T: rows in 3 groups, each row roughly a mix of its group's directions (some rows in no group):
T (125 x 11):
[[9,-17,-37,-26,4,-6,-14,-15,5,26,-25],
[2,-18,-6,-41,-1,-30,0,-22,-9,-22,-16],
[21,25,-12,13,6,-11,-21,3,-15,-29,35],
[16,9,-30,23,11,-6,22,-18,-16,-10,34],
[8,-5,-3,-14,1,-53,-10,-22,-6,-22,-4],
[0,24,0,29,15,-6,-6,11,19,-33,30],
[11,-17,-1,-44,4,6,13,-32,-11,-13,-18],
[16,-2,-39,9,-14,-11,-3,-21,3,0,40],
[3,-8,6,-12,6,12,-53,-26,12,13,3],
[-33,-11,13,-14,4,27,9,19,-21,-2,-33],
[2,-35,6,14,14,-36,-1,-14,6,-1,32],
[19,3,-23,-22,-25,-8,-33,-13,16,18,19],
[15,20,8,20,-23,33,19,-2,-3,13,-32],
[-3,-21,28,20,15,-24,-8,13,20,34,-1],
[13,9,3,21,-1,2,42,16,-25,25,14],
[-24,-3,-12,30,2,17,7,-6,-4,-46,9],
[16,-12,43,-14,17,-10,11,-18,-7,-22,-21],
[0,-3,-39,-28,28,-7,8,12,7,-30,-3],
[32,4,-23,-16,11,-22,-16,-37,-5,-12,1],
[31,27,-2,-15,1,9,-33,-28,16,8,-3],
[26,-43,20,-16,-22,5,5,-2,21,9,3],
[-6,-12,29,19,13,40,-15,11,-27,5,4],
[-12,37,9,1,12,26,-15,29,-25,10,-4],
[-16,-11,14,23,15,21,-35,8,-26,-7,-21],
[12,-4,8,8,5,-12,27,-40,29,22,-9],
[15,-1,-33,-8,-20,-16,-25,-28,4,-10,26],
[41,35,9,25,-5,5,15,-7,-9,14,6],
[3,20,-9,-5,-16,11,50,8,3,-25,-13],
[19,-16,-2,19,-24,27,8,-41,-7,-8,-8],
[1,-25,25,41,-1,15,-4,-27,-4,-16,4],
[8,4,6,-17,25,-32,32,21,-17,19,2],
[-9,1,-21,5,-10,-8,-52,5,27,3,7],
[-11,-7,-5,-2,-12,46,-15,21,-5,31,-10],
[16,12,-35,-9,-23,-20,-7,-23,-4,7,30],
[12,9,8,-12,7,29,-23,4,-42,-24,-3],
[15,21,0,17,12,-11,-33,11,-37,-20,3],
[-12,19,-31,5,10,-9,15,-42,18,-13,-4],
[34,-6,-16,8,-29,-6,20,-27,26,-6,0],
[-17,10,-29,7,-20,6,-6,21,-18,-20,37],
[10,-4,6,1,6,33,-14,-32,15,28,-27],
[28,33,-7,-22,18,-25,0,16,16,15,11],
[-9,-5,3,33,35,-17,36,6,-6,-7,8],
[7,-3,-3,-16,17,19,-38,-33,-22,5,15],
[-29,-30,10,3,5,-15,-7,-33,26,-3,-17],
[-26,-33,-11,-6,6,-12,33,2,-2,-32,-6],
[15,-17,13,-17,24,-3,-28,30,30,-11,3],
[22,-13,-9,-35,-21,-11,7,-23,-31,3,10],
[-15,14,-11,-6,4,36,-38,-6,-22,-12,14],
[6,7,-27,-9,38,13,3,-8,30,-27,-4],
[-40,13,24,-6,37,10,-2,8,-11,-2,-12],
[-7,-42,27,15,-17,-22,17,15,-7,9,8],
[-11,-27,-11,-15,30,-31,21,18,-10,-5,-17],
[-31,-18,5,-18,-2,21,-16,2,35,-1,-26],
[11,-1,-31,8,-26,1,-17,-40,-6,-18,14],
[20,-22,4,-1,1,11,-16,-32,37,-21,11],
[-22,4,39,23,0,3,-6,32,13,-9,-18],
[-34,1,2,15,-14,-3,20,-7,-36,30,-3],
[-1,-19,-36,-10,-23,-19,11,4,-12,6,36],
[4,8,7,4,-8,-39,-1,-16,16,-33,31],
[26,25,-29,20,23,14,-10,15,-19,-1,17],
[22,35,16,24,17,23,10,-4,-14,6,-23],
[4,-15,-17,10,-22,-19,-19,-35,-7,26,21],
[14,10,14,-7,3,5,-34,-29,-1,-39,10],
[14,-4,-8,-35,0,17,-27,-30,2,-29,3],
[-5,6,8,-27,-14,4,-52,12,-3,7,16],
[34,-9,-28,14,-32,-3,-17,-22,-1,-8,11],
[-2,10,35,32,3,12,33,11,-13,17,-2],
[8,-38,13,-5,-18,14,9,-13,15,12,38],
[-18,7,24,30,10,-36,17,23,-5,-8,-9],
[-17,6,29,0,34,24,7,10,8,-22,-25],
[-23,-13,11,1,5,4,24,-8,48,11,-17],
[-30,17,-29,4,-8,-16,-12,2,-29,-19,-24],
[23,0,-18,-9,-17,-17,10,-27,17,-38,12],
[-7,28,15,12,33,-8,-3,-26,9,7,-33],
[-19,12,-2,-23,5,-19,21,46,-9,13,1],
[12,-6,-36,-22,-8,-2,-46,-12,1,2,1],
[6,46,-32,-19,22,3,-6,-1,4,-11,6],
[9,-21,4,-21,-5,27,2,22,15,-35,24],
[-14,10,25,5,2,-17,-18,11,-6,-49,8],
[-12,19,-40,-1,32,4,-6,-13,29,2,-7],
[25,8,-1,-16,2,24,1,43,-2,-25,15],
[18,-6,-13,-31,-24,-13,-14,-26,-8,-15,28],
[16,-23,33,-10,-14,-34,10,-1,2,-27,10],
[-3,31,-15,-25,-6,-3,32,-16,0,2,32],
[-8,-16,13,-33,-2,-30,5,-18,-6,-35,-12],
[-38,-12,-8,-30,-4,-29,17,18,13,-6,-1],
[-1,-3,25,19,-6,14,-32,7,-31,10,29],
[-5,-18,-5,2,-16,-4,-10,-40,-2,23,36],
[-8,-21,11,-8,27,-13,18,-9,26,10,-39],
[27,23,33,-9,25,-6,-26,-6,-5,20,0],
[-5,-21,16,25,6,-35,1,21,10,23,24],
[19,44,11,-11,7,14,-4,9,-33,-13,10],
[10,3,-9,7,-9,16,25,-2,5,44,-32],
[-14,13,-13,14,19,30,-5,46,-7,-7,2],
[-9,-22,31,-13,-34,-2,9,-17,-11,27,-14],
[41,39,2,0,12,16,19,1,10,-11,-5],
[-19,-17,-15,-15,-19,15,-11,21,-25,-18,33],
[-19,-19,7,-10,-9,39,6,12,-15,-25,26],
[-11,4,-23,16,23,9,31,11,-25,31,1],
[-42,1,-6,-22,10,4,-7,27,-13,-30,0],
[21,18,28,-12,-13,8,-46,-1,-4,12,9],
[11,-16,-12,-17,-8,-25,-12,-26,30,11,30],
[28,21,-13,12,-2,11,-15,10,-38,-1,28],
[-21,-4,-13,-20,10,-17,-12,16,17,-46,4],
[-6,-32,-4,22,-21,-26,-4,-17,12,9,-31],
[-1,23,28,1,24,26,0,7,-9,12,-38],
[4,7,-20,13,0,-26,-45,1,-23,18,-6],
[15,-14,-2,5,-41,16,1,-22,24,11,-25],
[-7,21,-29,-43,16,2,-22,6,2,17,-1],
[4,26,26,6,37,12,-1,27,-10,12,-19],
[-25,-17,-18,-15,-16,-7,-18,3,46,4,0],
[18,-10,-8,-36,-11,16,-1,-25,-37,6,1],
[23,-5,-2,26,-8,30,-25,13,-24,-21,-13],
[5,16,-20,5,-15,23,8,-28,-4,-43,-4],
[12,19,-39,-9,-32,-12,11,10,-22,-6,16],
[-17,24,-24,4,17,3,33,14,8,-30,-16],
[-1,5,-5,3,-6,-29,14,34,-40,-9,15],
[-17,34,-34,13,0,29,13,17,-7,-8,-6],
[-36,1,8,12,14,-5,8,43,11,-19,-11],
[23,10,1,-12,-15,-21,29,1,34,-1,-29],
[-1,-21,-17,-43,-12,33,12,-12,11,6,1],
[21,9,8,23,8,-9,40,-10,-16,31,-2],
[17,2,0,-8,-20,4,53,-10,22,0,9],
[14,-41,0,18,-13,7,-41,-7,-1,-1,7],
[10,-6,12,-24,-32,-11,-26,-19,-26,-16,17]]
one row of each group, then the others: which group is each in?
[-25,8,-26,6,-33,11,19,30,9,-14,-10]  C
[-19,-13,7,-28,20,1,-22,40,1,-8,19]  D
[-20,-3,-17,5,15,-16,-26,2,46,-5,-15]  U

[2,-21,36,9,19,20,11,13,24,-10,-26]  D
[9,-12,27,-9,30,-10,-3,-3,45,8,-9]  D
[-3,0,24,7,-19,33,-39,-19,9,12,-7]  U
[-12,27,0,-19,-9,-13,12,41,6,-28,-6]  C
[-8,9,1,-21,-3,30,-44,2,-20,19,4]  C
[-7,-4,8,13,-7,43,13,6,15,40,-7]  U
[-6,-13,44,-16,-28,4,12,-27,-3,-10,5]  U
[-33,-14,-30,-24,9,-2,-32,6,8,-4,17]  C
[11,11,-21,2,11,20,-17,-20,42,-12,20]  U
[10,0,-11,6,-48,2,19,10,-19,-19,22]  C
[-3,7,-25,1,-38,-2,28,-4,-27,11,21]  D
